[[150 143 111 122 148]
 [144 132 129 123 130]]
->
[148 123]

[[115 121 116]
 [118 104 106]
 [120 135 127]
 [117 118 139]
 [109 121 134]]
->
[116 104 120]

[[140 107 130 106]
 [120 146 121 150]
 [134 142 125 149]
 [149 129 121 150]]
->
[106 121 142 149]

[[117 127 107 139 140]
 [131 117 153 124 142]
 [150 101 141 130 138]]
->
[140 124 141]

[[150 118]
 [104 148]
 [144 121]]
->
[118 104]

[[130 112 119]
 [117 148 129]
 [144 110 105]]
->
[119 148 144]

[[132 127 129 108 133]
 [130 105 132 128 119]]
->
[133 128]

[[131 118 134 108]
 [122 131 132  99]
 [120 137 129 112]
 [128 112 132 130]
 [121  99 136 130]]
->
[108 132 137 128]

[[146 137 136 123]
 [142 120 151 117]
 [150 141 115 130]
 [107 108 151 111]
 [125 114 117 114]]
->
[123 151 141 107]
---
[[152 102 117]
 [118 146 116]
 [120 148 119]
 [139 115 126]
 [143 125 132]
 [137  98 117]
 [113 141 110]]
->
[[117 152 102]
 [116 118 146]
 [119 120 148]
 [126 139 115]
 [132 143 125]
 [117 137  98]
 [110 113 141]]

[[128 127 128 125 147 125]
 [128 128 128 127 130 125]
 [126 127 128 123 146 126]
 [129 128 128 124 133 124]
 [128 128 128 130 150 123]
 [128 128 128 127 147 124]
 [128 128 128 125 142 125]]
->
[[125 128 127 128 125 147]
 [125 128 128 128 127 130]
 [126 126 127 128 123 146]
 [124 129 128 128 124 133]
 [123 128 128 128 130 150]
 [124 128 128 128 127 147]
 [125 128 128 128 125 142]]

[[113 142 142 131 126 141]
 [142 113 146 135 143 138]
 [108 148 146 143 130 137]
 [121 128 155 144 145 151]]
->
[[141 113 142 142 131 126]
 [138 142 113 146 135 143]
 [137 108 148 146 143 130]
 [151 121 128 155 144 145]]

[[113 112 132 121 115 142 132 137 136 113 135 125 137 136 131 114]
 [118 129 119 110 139 144  98 121 138 126 133 112 153 121 117 121]
 [144 147 147 145 126 120 120 119 114 149 111 127 115 144 147 146]
 [141 123 136 135 103 139 124 105 141 129 139 104 129 137 137 138]]
->
[[114 113 112 132 121 115 142 132 137 136 113 135 125 137 136 131]
 [121 118 129 119 110 139 144  98 121 138 126 133 112 153 121 117]
 [146 144 147 147 145 126 120 120 119 114 149 111 127 115 144 147]
 [138 141 123 136 135 103 139 124 105 141 129 139 104 129 137 137]]

[[124 136 109 125 116 105 131 114 115 135 129 116 125 142 113]
 [135 134 133 128 134 123 134 126 123 131 128 134 118 120 125]
 [133 127 131 132 132 129 130 129 131 133 128 138 119 125 123]
 [136 130 124 123 119 121 135 123 125 130 126 132 124 141 119]
 [130 133 122 127 122 115 134 125 117 130 135 130 139 135 119]]
->
[[113 124 136 109 125 116 105 131 114 115 135 129 116 125 142]
 [125 135 134 133 128 134 123 134 126 123 131 128 134 118 120]
 [123 133 127 131 132 132 129 130 129 131 133 128 138 119 125]
 [119 136 130 124 123 119 121 135 123 125 130 126 132 124 141]
 [119 130 133 122 127 122 115 134 125 117 130 135 130 139 135]]

[[123 148 126 140 134 122 122 134 126 146 124 134 116]
 [124 105 123 118 119 134 125 122 128 107 124 113 127]
 [126 132 121 134 127 126 125 135 132 137 130 129 124]]
->
[[116 123 148 126 140 134 122 122 134 126 146 124 134]
 [127 124 105 123 118 119 134 125 122 128 107 124 113]
 [124 126 132 121 134 127 126 125 135 132 137 130 129]]

[[125 124]
 [135 114]
 [121 129]
 [115 102]
 [131 100]]
->
[[124 125]
 [114 135]
 [129 121]
 [102 115]
 [100 131]]

[[115 138 112 133 147 102 118 147]
 [144 119 120 115 107 130 117 124]
 [115 139 112 132 151 101 118 146]
 [132 122 127 129 105 134 123 135]
 [128 125 143 143 118 147 141 131]
 [116 138 112 133 148 103 118 147]
 [132 126 148 140 129 150 148 119]]
->
[[147 115 138 112 133 147 102 118]
 [124 144 119 120 115 107 130 117]
 [146 115 139 112 132 151 101 118]
 [135 132 122 127 129 105 134 123]
 [131 128 125 143 143 118 147 141]
 [147 116 138 112 133 148 103 118]
 [119 132 126 148 140 129 150 148]]
